In the rows, zero is written as 128.
The rows of M fall into several groups, and each row is roughly a mix of its group's hidden directions.
M (165 x 12):
[[106 143  80 130 109  90 161 119 117 109  83 119]
 [125 127 118 158 147 122 131 148  81 192 108 136]
 [ 85 117 116 133 122 168  99 134 153 151 129 180]
 [129 139 142 167  74  97 171 133 133 141 107 142]
 [119 150 130 103  99 107  85 104 177 154 141 110]
 [174 148 122 100  97 157 126 143 141 134 169 164]
 [201 121 109 150 131 116 123 106 117 165 125 131]
 [122 105  77 130 162 140 124 132 141 104  87  89]
 [125 136 171 100 186 117 155 102 105 147 129 122]
 [189  93 146 141 113 107 153 130 145 142 134 162]
 [154 115  97 138  66 160 142 124 150 111 155 126]
 [125 107  97 133 154 152 173  74 125 142 117 152]
 [133 104 124 185 107 108  81  97 104 128 125 127]
 [ 84 122 146 161 183 144 106 138 110 145 102 129]
 [ 91 105 101 119 139  87 167 133 171 106 122 135]
 [158 144 109 103 117  90 121  72 134 146 157 109]
 [141 120 156 149 158 158  79 119 138 139 116 177]
 [119  76 155 130 124 184 150 103 109 137 113 126]
 [124 117 106 144 115 139 188 131 101  85 113  97]
 [ 93 157 105 133 125 155  80 126 173 129 136 101]
 [123 112  95 142 154 131  73  97 138 104 159 101]
 [155 120  97 147 194 144 109 132 108 123 117 155]
 [156 110 122  98 169 102 145  95 113 130  80 114]
 [145 122 181 151 132  81 113 126 148 169 112 130]
 [165 100 133 113 182 123 112 149 172 142 114 138]
 [ 74 176 125 122 143 142 127 118 105 104 118  89]
 [ 95 129  99 126 126 136 153 143 196 110 133 101]
 [ 83 150 156 130  94 122 149 108  81 146 147 112]
 [ 77 105 119 129 134 160 155 104  89 142 155 106]
 [125  80 167 114 168 117 125 143 129  83 129 105]
 [180 117 159 127 121 104 155 109 160 121 130 173]
 [145 115  85  91 106 108 123 100 123 151 110 176]
 [ 89 139 114 112 170  99 103 167  92 147 129 128]
 [128 123 154 132 159 156  87  74 111 126  93 129]
 [106 139 107 111 137 164 151 119 157  71 106 104]
 [178 119 145 124  77 104 131  88 140 145 121 108]
 [117 188 124 148  96 129 174 159 130 125 147 127]
 [139 114 107 111 125  78 153 119  98 145  76 148]
 [ 97 141 149  76 146 136 142 104 136 135 145 180]
 [182 177 124 102 144 149 152 112 105 144 121 141]
 [ 74 140 128 147  97 143 131 151 118 171 166 128]
 [133  78  91 117 139 133 140  84 156 114 128 164]
 [179 129 135 127 150 169 133 140 157 136  92  92]
 [124 178 116 114 150 129 111 104 144 188 141 112]
 [136 166 107  90 143 133 103  89 134 127 146  80]
 [ 90  95 135 167 127 149 130 165  91 123  98 109]
 [106  98 107 169 125  95 122 120 110 116  79  97]
 [153 125 143 132 126  62 111 173 127 156 135 139]
 [ 84 121 141 152  91 141  79 130 123 157 158 118]
 [149 142  86 122  93 165 104 140 157 128 171 129]
 [ 95 146 137 135 134 105 155 185 119 161 138  94]
 [112 148 133 171  98 157 148 184 114 119 118 144]
 [159 116  82 109 133 163 108 140  93 131 160 158]
 [174 120 144 112 128 125 136  82 151 116 138 182]
 [166 106 154 111 114 116 174  82 127 105 117 109]
 [132 131 120 138 153 158 162  93  89  75 129 123]
 [129 168 137  96 122 172 116 155  89 150 159 126]
 [131  84 153 103 131 104 142 171 120 147 142  83]
 [ 99 125  96 143 107 190  96 109 140 107 122 114]
 [167 114 109 129 124 127 181 113 117  96 130 176]
 [149  92 132  93 159 157 142 106  86 126 131  93]
 [ 88 116 145 125 145 147 141 136  85 119 112  69]
 [155  80 158 134 155 167 160 129 103 109 124 146]
 [ 92 144 119 156 129 113 120 118  75 148 155 170]
 [162 120 162 108  93 120 144 105 176 125 159 107]
 [169 116 136 127 105 132 176  86 143  88 130 135]
 [127 131 167  74 131  99  93 124 104  97 149 134]
 [162 137 107 163  71 135 145 103 114 109 129  99]
 [ 92 121 132 150 135 168 113  80 161  95 113 136]
 [ 62 121 146 112 153 144 110 133 159 131 156 105]
 [140 141 132 115 152 100  96 101 140 148 112 192]
 [ 84  83 159 141 116 136 103  91 114 124 151 104]
 [138 129 126  79 165 141  93  84 137 147 153 114]
 [111  86 155 138 128 132  94 104 182 128 153 147]
 [111 145 162 152 176 142 144 137  96  96 140  93]
 [120  92 102 174 125 161  83 123 155 117 111 121]
 [134  98 135 106 188 131 122 128  93 115  83 125]
 [146 136 124 103 101  99 135  93 187 123 132 160]
 [143  78  90 166 107 117  98 134 117 108  99 122]
 [121 154 101 177 112 151  88 128 169 139 120 110]
 [155 145  95 134 135 113 150  90  76 107 117 158]
 [139 125 139 143 101 156 151 179 155 106 136 174]
 [154 151 139 107 136  90 161  69 141 149 121 123]
 [ 99 120 105 120 130  90 135 157 123  65 126 100]
 [ 86 120 101 116 118 139  88 164 125 108 133  80]
 [155 132 122  88 151 154  94 149 141  74 124 116]
 [ 74 103 120 142  94 153 135 113 104 120 155  92]
 [105 119 109  98 131 132 148 169 179 102 127  93]
 [141 117 125 132 196 105  76 136 126 132 131 110]
 [116 161 147 144 117 172 117 169  81 141 135 145]
 [118  98 119 108 155 180 101 106  81 133 116 130]
 [131 105 146 116 164  64 145 101 129  96 131 127]
 [113 172 119 116 175 104 143  95 105  93 134 143]
 [151 101 169 157 155 144 107 118 148 141  97  87]
 [132 196  93 162 123 120 110 109 139 108 115 133]
 [131 133 111 124 111  97 110 124 114  49 115 124]
 [134 124 114 108 145 138 155  69 124  83 108 157]
 [122 117 136 116 169  75 128 172  93 144 130 144]
 [117 167  87 157 106 145 120 150  86 135 123  94]
 [127 129 129 187 119  74 131 128  92 152 120 138]
 [ 96 125  88 148 125 144 136 121  63 110 151 127]
 [148 112 104 146 139 119 110 107 177  82 166 135]
 [124 141  90  75 109  98 126  81 112 139 129 114]
 [ 81 137  78 134 100 154  89 136 148 133 114 120]
 [143 137 138 145 173 111 111  93  69 122 110 121]
 [119  94 137 118 110 113 123  87 150 175  85 112]
 [145 125 149 105 101 174 105  74 152 119 126 143]
 [140 102 100 122 126 100 170 134 140 119  67 111]
 [174  92  93 150  94 127 105 143 122 108 126  96]
 [132  83 143 128 145 126  85 136 147 171 160 156]
 [146  95 138  99 173 128  91 122 152 165 152 113]
 [127 150 139  98 174  86 114 145 135 170 149 109]
 [ 95 153 130 131 164 163  98 115  93 116 149  91]
 [128  83 118  93 138 138 157 126 162 101 119  82]
 [118 106 151 120 127 106 157 185 120 152 133  82]
 [120 159 139 107  77 107 175 140 135 165 131 125]
 [111 116 147 147 111 194 112 120 132 148 136  84]
 [115 158 113 102 139 161 174 100  79 127 131 128]
 [161 125 141  95 147 105 163  77 115 108 126 155]
 [ 95 118 169  79 124 149 141 152 160 155 139 143]
 [156 153 167  77 131 137 157 130 158 148 111 107]
 [ 65 143 136  89 133 149 128 135 120 132 137  83]
 [116 100 122 146 143  91 118 166 147  87 113  86]
 [115 108 139 139 136  96 145 172  83  86 111 113]
 [ 67 180 119 100 114 141 126 122 145 114 136 143]
 [ 99 141  99  91 113  79 117 145 161 159 118 138]
 [117 131  91 164  81 152 119 132 140 157  94 102]
 [144 152 116 149 126 102 187 152 109  97 160 126]
 [147 163 145  80 134 144 162 115 118 175 106 131]
 [160 100 130 132 130 100 137  81 163 100  89 136]
 [143 169 113  84 149 173 140 140 139  91 113 123]
 [108 130  96 126 125 108 104 132 114 121 163 196]
 [125 141 129 144 178 109 160 117  89  97  97 153]
 [116 106 162 153 120 133  90  73 149 139 129 159]
 [168 129 114  68 124 119 112 172 127 104 145 127]
 [ 85 145 129 116 132 136  65 116 165 149 114 116]
 [ 94 155  99 165 113 133 118 107  98 120 143 177]
 [102 122 103 115 106 167  91 128 147 117 138  73]
 [121 130  95  76 128  88 176 119 135 115 131 150]
 [168  98 163 135 100 114 171 131 162 132 135 154]
 [170  81 125 159 146 136 109 133 109 170 118 104]
 [136 138 126  66 142 125 104 117 124 133 187 121]
 [135 119  96 132  93 119  85 165 174 114 147 113]
 [126 147 117 122 143 126 109  96 168 109 119 194]
 [ 76 108 166 123 133 117 161 174 106 125 119 126]
 [147 176 141 135 156 126 123  86 170 160 136 113]
 [142 117 189  76 123 115 118 125 120 145 142  97]
 [147 140 116  91 138  77 154  89  90 132 116 134]
 [182 112 103 131 100 119 106  96 107  90 119 147]
 [148 146 129  63 157 108 129 115  92 137 153 118]
 [131 135 128 133  75 116 142 158 173 132 160  93]
 [109 155 134 175 140 130 119 134 159 159 115 182]
 [117 152 108  88 164 120 116 112  82 171 136 130]
 [122 151 148 190 130 151 128 119 169 151 109 105]
 [136 119  74 138 135 111 137 165 106  77 117 107]
 [126 115 155 139 143 152  66 105 125 155  90 134]
 [145 156 165 100 189 129 146  99 120 123 137 144]
 [152  79 107 136 157 152  85 132 113 106  97 136]
 [154 124 123 159  81  92 150 167 140 100 124 147]
 [100 135 118 108 119 134 192  97 118 103 113  97]
 [142 146 135 155 123 118  82 195 133 122 129 108]
 [142 121 114 176 110 119 145 138  93 126  66 126]
 [156 154 131 108 138 133 128  73 161 134 143 175]
 [ 93 156 182 127 102 109 151 141 116 152 157 143]
 [ 70 167 112 142 124 169 115 114 133 157 115 141]]
Here is one row of each group, with its name. Which group are the others in?
[144 121  89  94 110  97 116 130 128 167 128 179] => U
[ 97 103 141 129 102 161 156 102 109 149 142  78] => J
[123 128 145 106 163 111 152 113  84 128 121 186] => K
[109 110 106 181  91 114 133 167 111 108 102 122] => Q

[129 100  99 162 156 128 111 170 155  98 110  99] => J
[118 115 116 132  82 177 103 139 170 161 134 132] => Q
[152  90 134 161 115  97 145 175 117 140 117 164] => K
[136 185 127 162 117 149 145 156 163 148  99 126] => J
[147 117 155 142 143  81 134 155 156  85 129 164] => K
[ 99 113 140 124 110 182 121 148 152 170  93 129] => Q
[131 134 110 138 163 157 160 124  79  88 151 146] => U
[137  77 107 108 127 135 181 156  97 124 115 139] => U
[124 133 144 131 135  90 165  99  74 166 130 139] => J
[153 117  76 144 149 128 142 139 156  73 116 119] => Q
[150  97 133  94 138 139 104 120  83 163  86 130] => Q
[101  87 146 100 143 174 111 123 155 149 157 113] => J
[111 137 101 112 133 151 172  91 171 118 114 162] => J
[117 109 152 123 141 176 117  92 174  96 114 140] => U
